In the rows, 128 means zero.
The same turns and mirrors carry the whole set onto itself, and each row onto the other rows of its family. Which rows share a family with each named row? Give them in list order.
These 32 rows form 4 families of 8 rows each.
Dogu: [163 142 103 157 151 103 133 164 104 106 129 141 104 131 123 140]
vul: [131 105 119 114 130  84 118  83 120 118 102 150 111 117 105 118]
nuti: [ 95 129  95 127 123 101  99 147 132 133  96 136 133 148 122 170]
nepav: [133 139 123 135 138 141 153 176 145 129 142 130 147 149 165 143]
kure: [132 107 116 110 134  96 108  86 111 119  99 149 113 114 104 119]
Gop: [103 112 143  94 120 134 132 101 160 151 126 135 145 140 146 115]
lema: [116 145  88 107 121 158 116 118 121 117 138 132 103 106 131 126]
fev: [138 100 157 139 140  68 133 145 147 121 108 143 152 146 133 132]
dufeb: [134 139  95 104 125 164 120 114 116 122 137 135 104 103 130 127]
rigez: [132 147 127 129 136 144 140 182 139 129 144 125 145 143 157 144]
Vonur: [129 114 123 107 131  88 104  90 114 119 104 144 109 112  99 120]
kepa: [ 91 127  92 119 117 105 100 148 136 124  98 131 141 146 127 163]
nif: [130 105 123 120 133  82 112  93 106 113 105 157 106 116 105 124]
Taz: [133 101 163 139 146  70 135 143 139 127 107 145 145 150 129 136]
dopo: [129 147 128 133 134 133 149 178 148 129 149 125 142 147 159 145]
pogu: [158 141 101 152 147  95 126 162 100  98 121 141 111 121 119 147]
lozif: [133 146 121 124 136 147 146 170 154 135 142 120 150 147 158 139]
Torud: [167 123 150 117 143 128 159 117 127 115 151 139 124 113 140  94]
nus: [156 137  96 148 153  91 134 158 105 100 126 140 107 124 119 149]
Nufa: [145 108 158 137 147  72 141 145 139 131 108 144 152 156 130 136]
Vol: [123 154  87 105 127 160 123 120 113 127 138 130 103 115 131 131]
lup: [171 126 152 125 151 123 157 118 123 124 148 143 114 115 137  99]
Venor: [127 113 151 139 142  64 139 149 143 126 111 141 153 157 134 138]
dud: [ 99 140  89 124 116 108  98 145 130 127 104 133 138 139 117 169]
bogu: [103 131  92 117 117 105  96 144 135 127 101 131 144 155 126 168]
Malit: [130 151  82 106 122 159 122 120 120 120 140 128 110 111 135 127]
befez: [ 97 111 142  87 118 126 123 100 155 142 117 134 153 131 140 123]
Desez: [163 111 157 120 152 121 161 119 131 121 143 141 118 123 146  94]
turer: [102 121 148  90 118 128 125 107 164 149 128 136 148 139 142 126]
moz: [104 115 150  93 115 139 125 106 153 149 120 133 151 138 145 114]
delon: [161 131  97 153 150 100 132 157  95 100 119 140 107 122 122 137]
Vede: [159 122 152 126 150 125 161 121 124 122 146 144 113 106 137  96]

Which other rows belong to the same family as Taz? kure, Gop, kepa, dopo, pogu, lup, Malit
Which other rows belong to the same family as Vol? nepav, fev, Vonur, nus, bogu, moz, Vede
Which other rows belong to the same family as Desez? Dogu, dufeb, nif, lozif, Venor, dud, befez

